Named moves (each a turn or a mirror), then the moves between two rows, first move first; the first pair answered
Kan:
[ 0.41  1.57 -0.68 -0.26  1.87 -2.46  0.61  0.63  0.66 -0.82 -1.62 -0.27
 -1.32 -0.02 -0.94  1.86 -1.62 -0.25  1.20  0.71  1.42  0.21  0.80  0.51
  1.07 -2.37  0.82  0.92 -1.44 -0.06] -> [ 0.10  1.41 -0.78 -0.13  1.55 -2.49  0.93  0.69  0.39 -0.76 -1.26  0.05
 -1.52 -0.23 -0.94  2.31 -1.39 -0.36  1.06  0.64  1.85 -0.09  0.64  0.34
  1.32 -2.36  0.58  1.41 -1.47  0.40]
[-0.58  0.66 -0.78 -1.65 -1.81  1.95 -1.24 -1.29  0.25  0.57 -0.24 -0.29
  1.21 -0.55  2.07 -0.81 -0.63  1.55  1.36  0.15 -3.49 -0.09 -0.67 -1.26
 -1.41  0.37  2.13 -1.08  2.07 -0.14] -> [-1.55  0.45 -1.36 -1.28 -1.63  1.73 -0.45 -1.04 -0.06  0.20  0.21  1.18
  1.43 -0.84  1.59  0.16 -0.09  1.74  0.86 -0.12 -2.90 -0.62 -1.09 -1.60
 -0.32  0.44  1.81 -1.38  2.59  0.60]
[ 3.21 -0.37  2.56  3.50  0.79 -0.60 -1.62  0.93  0.59  0.10 -2.31 -6.55
 -2.96  0.03 -0.09  0.63 -0.30 -0.25  1.40  0.79  3.62  0.12  1.26  2.52
 -0.65 -0.82  0.41  2.47 -2.06 -2.63] -> [-1.19 -3.66  0.16  4.42  0.42 -2.74  2.27  2.14  0.30 -2.69  0.68 -0.10
  0.68 -2.07 -0.80  3.89  0.85  0.46  0.02  0.01  5.04 -2.85 -0.50 -0.33
  3.44 -0.05 -2.40  1.41 -0.23  1.51]
[ 0.45 -1.03  0.88  0.03 -0.83 -0.53  1.12 -0.72 -0.51 -1.10 -0.44  0.55
 -2.02  1.64 -1.29 -0.71 -0.25 -1.33 -1.47 -1.36  1.47  1.05  0.85  0.68
 -0.45 -1.88 -1.04 -0.28 -0.22 -0.14] -> [-0.03 -0.96  0.90  0.25 -0.37 -0.79  1.31 -0.53 -0.38 -1.27 -0.23  1.03
 -1.88  1.30 -1.42 -0.05 -0.33 -1.37 -1.53 -1.34  1.83  1.32  0.83  0.41
  0.25 -1.75 -1.18 -0.15  0.15  0.33]
Pobi:
[ 1.26  1.10  1.38 -0.50 -0.27 -2.70 -1.16 -1.08  1.69  0.42  2.78 -4.26
  1.87 -3.35  3.61 -0.57  0.29 -1.55  0.54  1.81 -0.71 -2.46  3.45  2.54
 -1.89 -0.49 -2.79 -0.48 -1.15 -3.08] -> [-0.32 -0.27  0.28 -0.55 -0.78 -3.58  2.54 -1.28  1.42 -1.38  3.96  0.12
  2.44 -3.57  1.84  0.17  0.95 -1.86 -0.70  0.76  0.41 -3.44  2.91  1.50
  0.67 -1.25 -4.77 -1.52  0.88 -0.90]
[ 0.75  2.14  0.75 -1.98 -1.74  1.90 -0.68 -1.07  0.09  2.50 -0.82 -1.19
  0.03 -1.98  2.22 -1.82 -2.36  1.12  1.11  1.62 -2.16 -0.44  0.48 -0.70
 -5.93 -0.21  2.03 -1.20  0.90 -0.98] -> [-2.59 -0.32 -0.71 -1.10 -1.93  0.26  2.02 -0.57 -0.06  0.28  1.54  3.30
  2.69 -3.69  1.87  0.52 -1.30  1.44  0.18  1.15 -0.86 -2.44 -0.89 -2.84
 -2.62  0.40  0.49 -1.97  1.85  1.90]
[ 1.22 -1.60  1.76  3.56 -0.39 -1.40 -1.16  3.24  0.45 -3.61 -2.38 -1.40
 -2.00 -0.33  1.37  1.36  2.27  1.78 -0.45  3.97  3.07  0.05  1.12 -0.29
 -0.55  0.12 -0.38  0.12 -2.64 -1.14] -> [ 1.11 -1.78  1.19  3.06 -1.21 -1.62  0.91  2.60  0.31 -4.65 -1.72  1.50
 -3.14  0.79 -0.43  0.69  2.56  1.27 -1.38  2.96  3.97  0.17  1.53 -0.40
  0.52 -1.82 -1.69 -0.86 -0.91 -0.25]
[-2.34 -1.04 -3.13 -0.98 -2.80 -0.19 -0.13 -2.26 -2.12 -0.78 -0.05  1.44
  0.82  0.36  0.31  1.80 -0.76  0.92 -0.53 -0.78 -2.63 -1.24  0.02 -1.74
  2.88  0.14  0.45  1.16  0.50  2.92] -> [ 0.29  0.90 -1.35 -1.80 -2.89  1.65 -1.79 -3.40 -2.05  0.81 -1.77 -1.40
 -1.82  2.35  0.19 -0.79 -1.47  0.26  0.22 -1.24 -3.00  0.70  1.50  0.24
  0.29 -1.12  1.00  1.18  0.78  0.95]
fotep:
[ 0.07  3.67  0.46 -6.54 -3.86 -0.13 -0.58 -0.85 -0.74  2.60 -4.30  1.85
  0.95  1.26 -4.16 -2.36 -4.00  0.19  0.65 -1.36 -1.22  2.63  0.27  1.38
 -1.38  0.17 -1.95 -1.87  1.94 -2.88] -> [-3.17  0.51 -0.24 -2.83 -2.73 -4.11  1.82  1.96 -0.84 -0.29 -2.65  4.46
  3.58 -1.73 -4.78  2.70 -2.39  0.24 -1.02 -1.08  3.17 -0.43 -1.04  0.10
  2.55  1.55 -4.16 -0.21 -0.02  0.34]
[ 1.60 -2.26  1.68 -3.01 -0.14  0.34 -2.79 -1.19  0.18  3.37  0.53 -1.55
 -3.30 -0.75 -3.18 -0.84  0.30  0.97  1.10 -2.35 -1.18 -1.89 -0.23  0.90
 -0.11  0.32 -2.08  0.05  0.98 -3.73] -> [ 0.01 -3.61  0.78 -2.48 -0.25 -0.51 -0.35 -1.26 -0.53  1.93  1.52  1.66
 -2.57 -0.94 -4.24  0.59  0.80  1.08  0.33 -2.84  0.23 -2.98 -0.90 -0.03
  1.90  0.15 -3.49 -0.40  2.28 -1.67]
[-3.03  0.51 -1.23  1.27 -1.86  2.27  1.56 -1.67  1.63 -0.43  2.09  1.84
 -1.95 -1.00 -1.96  0.12  2.10 -1.31  0.25 -1.58  1.41 -1.21 -1.50 -2.23
  1.49  2.05 -1.67 -2.54  3.79  1.37] -> [-2.03 -0.24  0.45  3.91  0.20  0.21 -1.79  0.79  2.03  0.53  0.39 -3.64
 -1.12 -2.94 -0.31  2.22  1.68 -0.81  0.78  0.01  3.16 -1.78 -1.72 -1.57
  0.82  3.90 -0.41  0.21 -1.18  0.04]
reveg:
[-0.43 -1.40  1.63 -1.54 -1.66  0.69  1.66 -0.97  0.34  0.70 -2.26 -0.26
  0.92 -0.30  3.93  1.19  0.58  2.69  0.44 -1.68 -1.29  0.70  1.16 -0.18
 -0.13  2.09  1.50  0.78  1.65  1.44] -> [ 0.62 -1.22  1.63 -1.61 -2.00  0.95  2.72 -1.73  0.01  0.47 -2.57 -0.42
 -1.13  1.11  2.68  0.46  0.63  1.90  0.31 -2.35  0.18  1.31  1.61  0.74
  0.06  0.89  0.95  0.67  2.50  1.41]
[ 3.45  0.16 -0.73  0.37 -1.04  2.43  0.82  0.21 -0.61 -0.26  1.89  2.54
  1.62 -3.38  2.13  2.38  1.17 -0.23  0.27  0.35 -1.87 -1.07  0.95 -1.21
 -1.50  1.25  0.57  2.53  2.78 -2.71] -> [ 4.70  0.84 -0.24  0.39 -1.43  2.84  1.92 -0.73 -0.93 -0.41  1.38  2.42
 -0.81 -2.32  0.86  1.09  1.45 -1.31 -0.18 -0.56 -0.37 -0.08  2.17 -0.06
 -1.55 -0.75 -0.65  2.14  3.75 -3.05]
[-1.96 -2.11 -1.25  1.14  0.28 -0.94  3.09 -0.39  0.04 -0.51  1.95  4.72
  0.91 -1.37 -1.60  1.15  0.26  0.56 -0.21 -1.48  1.31 -1.01 -0.76 -0.83
  1.92  0.38 -1.35 -1.63  1.16  3.71] -> [-0.89 -1.86 -0.65  1.84  1.06 -1.24  3.43 -0.46  0.31 -0.63  0.94  3.73
 -1.17 -0.39 -2.70  0.26  0.24 -0.22 -0.87 -1.84  3.27 -0.25 -0.01  0.83
  1.81 -1.05 -2.51 -1.19  1.08  3.22]
[-0.09 -0.93  0.84  1.63  0.89 -1.16  0.53  0.90 -0.38 -1.44 -0.55 -0.71
 -0.38  0.31 -0.54  2.31  0.71 -0.33 -0.80  0.79  1.95 -0.09  0.12  0.51
  1.72  0.08 -1.18  1.10 -1.61  0.82] -> [-1.87 -0.62 -0.31  0.26 -0.23 -0.64  0.22  0.55 -0.65 -1.08  0.27  1.18
  2.11 -0.33  0.39  2.21  0.21  0.59 -0.06  0.97 -1.13 -0.81 -1.09 -1.71
  1.50  1.66 -0.13 -0.04 -0.52  1.21]
Now pairs of rows:
(2 to 3 moves a pair)
[ 2.90 -2.37  4.04  2.80  3.83  0.62 -2.78  4.73 -0.82  2.82 -1.63 -6.66
 -0.46 -3.00  2.61  4.67 -3.04 -0.33 -0.34  3.12  0.86  2.90  0.83  2.57
 -0.22 -1.84  4.92  3.71 -5.46 -1.75] -> [ 2.87 -3.30  3.18  2.98  2.77  0.06  4.35  2.30 -1.63 -0.20 -1.08 -0.51
 -5.32  0.22 -2.69  3.59 -1.52 -2.78 -3.83  0.03  6.04  4.06  2.93  4.71
  2.25 -6.70 -0.47  2.09 -1.20  1.02]
Kan, Pobi, fotep
[ 4.16  6.11 -1.50 -1.44  0.15 -0.88 -0.34  2.01  1.09  0.16  1.19 -3.65
 -2.45  3.79 -1.73 -2.92  2.32 -2.96 -2.45 -1.60  0.54  5.57  3.22  5.01
 -3.07  3.40  2.08  1.47  2.41  0.56] -> [ 0.88  4.69 -4.02 -2.02 -1.02 -1.36  3.72  1.52  0.76 -1.52  3.93  3.34
 -0.36  3.28 -3.01 -1.70  3.40 -2.52 -3.74 -2.76  0.27  4.03  2.12  2.39
 -0.14  2.95 -0.14 -0.39  5.42  3.67]
Kan, Pobi, fotep
[ 0.91 -0.54 -2.40  1.58  1.50 -3.94 -2.90  2.67  0.60 -3.04  0.74 -2.09
  1.25 -2.53  3.15  5.75  2.63  0.57  0.74  1.68  3.39 -3.53 -0.60  1.33
  0.25  3.13 -0.73  2.14 -2.59  3.22] -> [ 0.18  1.20 -5.04 -3.90 -2.22 -0.31  0.89 -2.02  0.43 -2.94  2.89  5.45
 -0.24  1.01  1.25  0.37  2.70  0.07  0.16 -0.90 -2.27 -1.56  0.02 -0.63
 -0.36  0.57 -2.19 -2.25  5.33  4.40]
Kan, fotep, Kan
[-1.48 -0.26  0.41  0.51 -0.28  1.06 -3.18  2.05 -0.03  1.62  2.27 -1.10
  2.52 -1.63  2.06  1.46 -0.98  1.13  1.86  1.32 -2.99 -0.83 -2.72 -2.07
 -0.53  2.12  1.77 -0.91 -1.40  0.17] -> [ 1.50  0.49  1.77  0.65 -0.58  1.32  0.80 -0.51 -0.72  0.54  0.53 -0.82
 -4.87  2.25 -2.77 -1.23 -0.16 -1.52 -0.10 -1.40  2.26  2.12  0.65  2.42
 -0.59 -3.31 -1.69 -0.87  0.53 -0.24]
fotep, Pobi, reveg
[ 1.59  0.87 -1.56 -0.97 -1.50  1.55 -0.27 -0.75  1.76  2.07 -1.27  0.95
 -1.26  1.89 -1.47 -2.98  2.70 -0.78  1.03  0.32 -1.49  1.16 -0.26 -2.73
  0.16  0.16  0.06 -1.70  1.34 -0.56] -> [-0.18 -0.06 -1.88  0.63 -0.63  0.21 -1.15  0.97  1.84  1.57 -0.50  1.04
  1.85 -0.51  0.03 -0.02  2.49  0.13  0.98  1.16 -1.79 -0.95 -1.78 -4.22
  1.54  2.31  0.76 -0.98 -0.80  0.14]
Pobi, fotep, fotep
